In the data rows, zero lies at 4.5, halfway between 4 and 5.
Here are some points:
[3 2 4 4 4 4 5 4 9 4 3 9 4 6 3 9 4 4 4 8 4 2 4 4 4 3 4 5 4 4 3 7 5 6]
[3 2 4 3 3 4 4 4 9 4 4 8 4 5 3 9 4 4 8 4 4 3 4 4 4 3 4 5 3 4 2 8 4 6]
[3 2 4 4 4 4 5 4 9 4 2 2 4 7 3 9 4 3 8 8 4 3 4 3 4 3 4 5 4 4 3 7 4 5]
[7 4 4 4 5 9 5 3 3 3 4 5 2 5 9 5 5 7 4 4 7 4 4 3 4 4 4 4 4 4 4 4 4 2]
[8 4 5 4 6 8 4 4 4 3 4 5 2 4 8 6 5 7 4 4 4 5 4 2 4 4 4 3 6 4 4 4 4 2]
[7 4 5 3 4 9 4 3 4 4 3 3 4 6 8 3 4 7 4 3 5 3 5 5 4 4 5 5 6 4 2 4 4 5]
[7 5 5 0 2 7 2 2 5 3 8 6 5 0 8 3 4 6 4 5 7 5 6 5 4 5 6 4 3 5 1 5 3 4]
[4 4 5 9 3 3 3 2 7 3 6 9 3 2 9 3 4 4 4 4 5 5 5 9 4 4 5 4 3 4 2 5 4 3]
[4 2 4 9 4 3 5 4 9 4 3 9 3 5 9 3 4 4 4 4 4 4 4 8 4 4 4 4 4 4 4 3 4 4]
[4 3 4 3 4 2 4 4 9 4 3 4 3 4 4 9 4 4 4 9 4 4 4 3 4 7 4 4 4 4 3 8 4 4]
[4 3 4 3 4 2 4 3 9 4 4 4 3 4 4 9 5 4 8 4 4 4 4 3 4 4 4 4 4 4 3 8 4 8]
[3 2 4 3 3 4 4 4 9 4 3 2 5 6 3 9 4 4 4 9 4 2 4 4 4 7 4 5 3 4 2 8 4 6]
[5 4 4 3 4 1 3 3 4 3 5 5 2 2 4 9 5 4 7 9 5 5 5 3 4 8 4 3 4 5 4 8 4 2]
[4 4 4 3 3 3 4 3 4 4 4 4 3 4 3 9 4 4 7 9 4 4 4 4 4 8 4 4 3 4 3 8 4 4]
[4 3 4 1 2 4 3 3 8 4 6 4 5 3 3 7 4 4 4 9 4 3 5 5 4 8 5 5 3 4 1 8 4 5]
[3 2 4 2 2 4 4 3 9 4 4 3 5 5 3 6 4 4 4 9 4 3 5 5 4 7 5 6 3 4 1 7 4 7]
[6 4 4 3 3 0 3 3 9 3 6 6 2 0 5 9 5 4 5 9 5 6 5 3 4 7 4 3 4 5 5 7 4 2]
[4 4 4 4 4 1 4 3 9 4 4 5 2 3 4 9 5 3 4 9 4 5 4 2 4 7 4 3 4 5 5 7 4 3]
[7 3 5 3 4 9 4 4 3 4 4 3 4 5 3 3 4 8 7 4 4 3 4 4 4 4 5 4 7 4 3 4 4 5]
[7 9 4 4 4 2 4 3 4 3 4 9 3 4 4 9 5 4 4 4 4 4 4 3 4 4 6 4 4 5 4 4 4 3]
[8 4 5 3 4 7 4 3 4 3 4 4 2 3 4 5 5 7 4 4 4 4 5 3 4 4 4 4 8 7 4 4 4 3]
[7 4 4 3 4 8 5 4 4 4 4 4 3 5 2 4 4 8 4 4 5 4 4 3 4 6 4 4 8 4 3 4 4 4]
[7 5 4 6 6 4 5 4 4 3 3 5 1 4 5 6 5 6 4 4 4 6 4 2 4 6 3 3 8 4 6 4 4 1]
[6 5 5 1 4 5 2 2 4 3 8 6 2 0 9 5 4 6 4 5 5 7 5 7 4 7 5 3 3 5 3 5 3 1]
[4 6 5 3 5 8 4 3 4 3 5 5 2 3 8 4 4 7 4 4 5 5 5 8 3 8 5 4 3 4 3 4 3 3]
[5 5 5 5 7 5 5 3 3 4 4 5 1 5 3 6 5 6 4 4 5 6 4 6 4 8 3 3 6 4 7 4 5 1]
[5 5 5 6 6 0 5 4 4 3 4 6 4 3 5 7 5 3 5 7 4 8 4 4 4 7 2 2 5 5 8 4 5 0]
[5 4 6 0 2 9 3 2 5 3 6 4 5 3 7 3 4 6 4 5 5 4 5 8 4 7 6 5 3 4 1 5 4 5]
[6 4 5 3 5 9 5 3 3 3 4 3 3 5 8 4 5 7 4 3 5 3 4 3 4 7 5 5 3 4 2 5 4 5]
[7 4 5 0 3 6 2 2 5 4 8 5 5 1 4 2 4 6 4 4 6 5 5 5 4 7 6 4 5 4 1 5 3 4]
[3 3 5 3 4 4 5 4 3 4 7 3 7 6 3 3 4 6 5 3 4 4 5 5 3 8 5 5 7 4 3 4 4 4]
[5 4 7 2 4 5 5 4 4 4 5 3 4 7 3 3 4 7 4 3 5 3 4 5 4 8 5 5 7 4 2 4 4 5]
[5 6 5 2 4 5 4 3 4 3 6 5 7 4 3 5 4 7 4 4 5 5 4 2 4 9 5 4 7 4 3 5 4 3]
[3 3 4 4 5 4 5 4 3 4 7 4 7 6 4 4 4 6 4 3 4 4 4 3 4 8 5 4 7 3 3 3 4 5]
[3 2 4 3 3 6 4 4 4 4 6 2 8 7 3 1 4 5 5 4 4 2 5 6 4 6 5 6 6 4 1 4 5 8]
[4 3 6 4 5 4 5 4 3 4 3 2 5 7 2 3 4 7 4 3 4 2 4 4 4 7 5 5 7 4 2 3 4 6]
[3 9 4 3 4 3 7 3 4 4 4 4 3 4 3 7 4 4 4 4 5 4 4 4 4 4 7 4 3 7 3 4 4 5]
[3 9 4 9 5 3 8 4 4 4 3 4 4 6 3 7 5 4 5 4 4 3 4 3 4 4 6 4 4 4 4 4 5 4]
[7 9 4 5 5 1 5 4 4 3 4 9 2 4 3 9 5 4 4 4 4 5 4 3 4 4 6 4 4 5 4 4 4 2]
[7 2 4 4 4 9 5 4 4 4 3 3 4 6 4 2 4 7 8 3 4 3 4 4 4 3 4 5 7 4 3 4 4 5]
[8 3 4 4 4 8 4 3 4 3 5 5 2 4 4 4 4 7 5 4 4 4 4 3 4 4 3 4 8 8 4 4 4 3]
[6 2 3 4 4 9 6 5 4 4 2 2 4 8 3 3 5 7 5 4 4 2 4 4 3 3 4 5 7 7 4 3 5 6]
[8 4 4 3 4 9 4 3 4 3 4 3 3 4 3 4 4 8 7 4 4 4 4 3 4 4 4 4 7 4 4 4 4 4]
[7 3 4 4 5 9 5 4 4 3 3 4 2 6 2 4 5 7 7 4 4 4 4 2 4 4 4 4 7 4 4 4 4 3]
[7 3 3 5 5 9 6 4 4 4 2 3 3 7 4 4 5 7 7 4 4 3 4 3 4 3 3 4 8 4 5 3 5 4]
[4 2 3 3 9 3 4 4 4 4 9 3 4 3 4 2 8 4 4 4 8 3 8 4 4 4 4 5 4 4 3 4 4 5]
[7 4 4 2 3 3 4 3 4 3 4 4 3 4 3 3 4 8 4 4 5 4 5 4 3 7 5 4 8 7 3 4 4 4]
12 more points follow, each with its number after it:
[4 9 4 9 5 2 7 4 4 4 5 5 2 9 8 5 5 4 5 4 4 5 4 3 4 4 4 3 4 4 5 4 4 3] 0
[7 9 4 4 4 2 5 3 4 4 4 8 3 4 4 9 4 4 4 4 4 4 4 3 4 4 6 4 4 4 4 4 5 3] 1
[7 9 4 3 4 3 4 3 4 4 4 9 3 4 9 8 4 4 4 4 4 4 4 4 3 4 5 4 4 4 3 4 4 5] 2
[7 9 4 5 5 0 4 3 5 3 5 9 1 2 5 9 5 4 5 5 4 6 4 2 4 4 5 3 5 5 6 5 5 1] 3
[6 9 4 5 4 3 8 4 4 4 3 3 3 6 4 8 4 3 4 4 4 4 4 3 3 3 4 4 4 7 4 4 5 4] 4
[7 9 4 2 3 2 7 4 4 3 4 4 3 3 3 9 5 4 4 4 4 4 4 3 4 4 4 4 4 8 2 4 4 4] 5
[4 3 4 3 3 2 4 3 4 4 4 4 2 3 3 9 4 4 9 4 4 4 4 3 4 4 6 4 4 5 4 8 4 9] 6
[4 3 4 3 3 3 4 3 4 4 4 4 4 3 4 9 4 4 8 4 4 3 4 4 4 4 4 4 4 8 3 8 4 9] 7
[4 3 4 4 4 1 4 4 4 3 4 5 2 3 4 9 5 3 8 4 4 5 4 2 4 4 6 3 4 8 5 4 4 8] 8
[4 2 4 3 9 2 4 3 5 3 9 4 3 2 4 3 8 4 4 4 4 4 8 4 4 4 4 7 4 5 4 4 4 4] 9
[4 2 4 3 9 3 4 3 5 4 9 4 4 3 4 3 8 4 4 4 4 3 9 4 4 4 4 7 4 5 3 4 4 5] 10
[4 3 4 3 3 2 4 3 4 3 9 4 3 3 3 9 4 4 4 4 4 4 4 4 4 7 4 4 4 8 4 4 4 9] 11
Which of these numbered points is nearest to each point below, looking only along the 6 directions in which the first points spread most? Its number follows each.
[4 2 4 3 9 2 4 3 4 4 4 4 3 2 4 3 8 4 4 4 8 4 8 3 4 4 4 4 4 5 9 4 4 3] > 9
[5 6 5 3 4 9 3 2 4 3 6 9 2 3 3 5 5 4 4 4 5 9 5 7 6 5 5 4 3 4 2 4 4 2] > 2
[3 9 4 3 4 4 7 8 4 8 4 3 4 5 3 3 4 4 4 3 4 3 4 4 4 4 4 5 4 4 9 4 4 5] > 4
[4 5 5 2 4 3 4 3 3 3 6 3 3 3 9 4 5 4 3 7 5 8 4 9 4 8 5 4 3 4 2 4 4 4] > 9
[5 5 4 2 4 8 3 2 8 3 5 9 2 3 9 4 5 4 4 4 5 5 5 9 3 5 5 3 3 4 3 4 4 2] > 2
[4 4 4 9 4 1 5 9 4 3 4 5 2 4 4 5 5 4 4 4 4 9 4 7 4 4 3 3 4 4 9 4 4 2] > 0
[5 9 5 3 4 1 7 8 4 8 5 4 3 2 3 4 4 4 4 4 5 5 5 3 4 4 5 4 3 4 9 4 4 3] > 1
[6 6 5 8 4 0 2 6 4 3 7 7 2 0 4 5 5 4 4 5 5 9 5 6 4 4 5 3 3 5 9 5 3 1] > 3
[3 3 4 9 5 2 5 9 4 7 3 4 3 7 4 4 5 3 4 4 4 3 4 3 4 4 3 4 4 4 9 4 8 4] > 0
[5 5 4 6 6 0 5 4 4 7 7 6 4 2 5 7 5 3 5 5 4 7 4 1 6 4 2 3 7 5 8 4 5 0] > 3
[4 4 4 9 5 0 5 4 8 3 3 5 1 3 5 6 5 3 4 9 4 5 4 2 4 4 3 6 5 5 6 6 4 1] > 8
[5 4 4 9 5 0 4 9 4 8 4 5 2 4 5 5 5 4 4 4 4 5 4 2 4 4 3 3 4 5 9 4 8 2] > 0
[4 3 4 9 5 2 5 9 4 7 3 4 3 5 4 4 5 4 4 4 4 3 4 3 4 4 4 4 4 5 9 4 7 4] > 0
Now 12 new points, numbered from 0 again:
[5 3 4 2 3 2 3 3 4 8 9 5 3 2 4 4 4 4 4 4 5 4 4 3 4 8 4 3 4 8 3 5 4 8] 0
[4 3 4 3 3 4 4 3 4 8 9 3 4 4 3 2 4 4 4 4 4 3 5 4 4 8 5 5 4 7 2 4 4 9] 1
[4 3 4 2 3 3 4 3 3 3 4 4 4 3 4 9 4 4 8 4 4 4 4 4 4 8 4 4 3 4 3 8 4 9] 2
[7 3 4 4 4 2 4 3 4 3 3 4 3 5 3 4 5 7 4 3 4 4 4 3 4 4 4 4 9 8 4 4 4 8] 3
[7 9 4 3 3 3 4 3 4 3 4 4 3 4 3 9 4 4 4 4 4 4 4 4 4 4 7 4 4 7 3 4 4 5] 4
[5 9 5 9 5 0 5 3 4 3 5 9 2 3 8 9 5 4 4 4 4 5 4 2 4 4 4 3 4 5 6 4 4 1] 5
[7 9 4 3 4 2 4 3 4 3 5 3 3 4 3 9 4 4 4 4 4 4 5 3 4 4 7 4 4 7 3 5 4 4] 6
[7 9 4 2 3 4 3 3 4 4 5 4 4 3 4 8 4 4 4 4 4 3 5 4 4 4 7 5 3 7 3 4 4 5] 7
[7 9 4 4 4 1 7 4 4 4 4 5 2 3 4 9 5 4 4 4 4 4 4 3 4 4 3 4 4 8 6 4 4 2] 8
[7 9 4 3 4 2 6 3 4 3 5 4 2 3 4 4 5 4 4 5 4 5 5 3 4 4 6 4 4 8 4 4 4 3] 9
[6 2 4 3 3 4 4 4 4 4 3 3 5 6 3 3 4 7 4 4 4 2 4 5 4 3 5 5 8 7 2 4 4 9] 10
[7 4 8 2 4 2 3 3 4 3 6 5 3 3 3 4 4 7 4 4 5 4 5 3 4 4 5 4 7 7 2 4 3 3] 11
Which of these numbered points is nearest to each point below, looking only along the 6 directions in which the first points spread most? Its number follows each.
[2 8 4 9 3 5 5 4 4 3 3 8 5 7 9 6 4 4 4 4 4 2 4 5 4 4 5 5 4 3 1 4 4 7] > 7
[4 9 5 9 4 2 7 8 4 3 5 4 3 5 3 4 4 4 4 4 4 4 4 3 4 4 5 4 4 4 9 4 4 3] > 8
[4 4 5 9 3 3 3 3 8 3 5 4 3 2 3 3 5 4 4 9 4 4 5 4 4 4 5 7 3 4 2 7 4 4] > 2
[6 2 3 2 2 9 4 4 4 4 4 2 6 6 3 1 4 7 7 4 4 2 5 5 4 4 5 6 6 4 1 4 4 8] > 10
[3 4 4 3 7 9 5 4 4 4 3 3 8 7 2 2 5 4 4 4 5 5 4 5 6 4 5 5 3 4 3 4 5 6] > 10
[4 2 4 1 2 5 3 3 4 7 5 4 9 4 3 2 4 4 4 4 5 6 5 5 7 4 6 7 3 4 2 4 4 6] > 1
[3 3 6 6 9 6 6 5 3 4 2 3 2 7 3 5 5 3 5 4 4 3 4 3 7 4 3 4 7 4 5 4 6 4] > 3
[3 3 7 6 9 7 6 4 4 3 2 3 2 8 4 5 5 4 4 4 4 3 4 3 7 4 4 4 6 4 5 4 5 3] > 3
[5 9 5 0 3 3 5 6 4 9 7 5 3 1 2 3 4 4 4 4 5 5 5 4 4 4 6 4 3 4 7 5 3 3] > 9
[4 3 4 9 4 3 4 8 4 4 4 4 4 4 3 3 4 4 4 9 4 3 4 4 4 4 4 8 3 4 3 7 4 4] > 2
[5 5 8 0 8 9 3 2 4 3 6 4 4 2 3 3 4 6 4 4 6 5 5 4 4 4 6 4 6 4 2 5 3 3] > 11
[5 3 4 2 3 2 7 3 4 4 4 4 3 2 9 8 4 4 4 4 8 4 4 3 4 4 4 4 4 5 9 4 4 4] > 9
[4 3 4 9 5 2 4 3 9 3 4 9 2 4 9 4 4 4 4 4 4 5 4 8 4 4 4 4 4 4 4 4 4 3] > 5
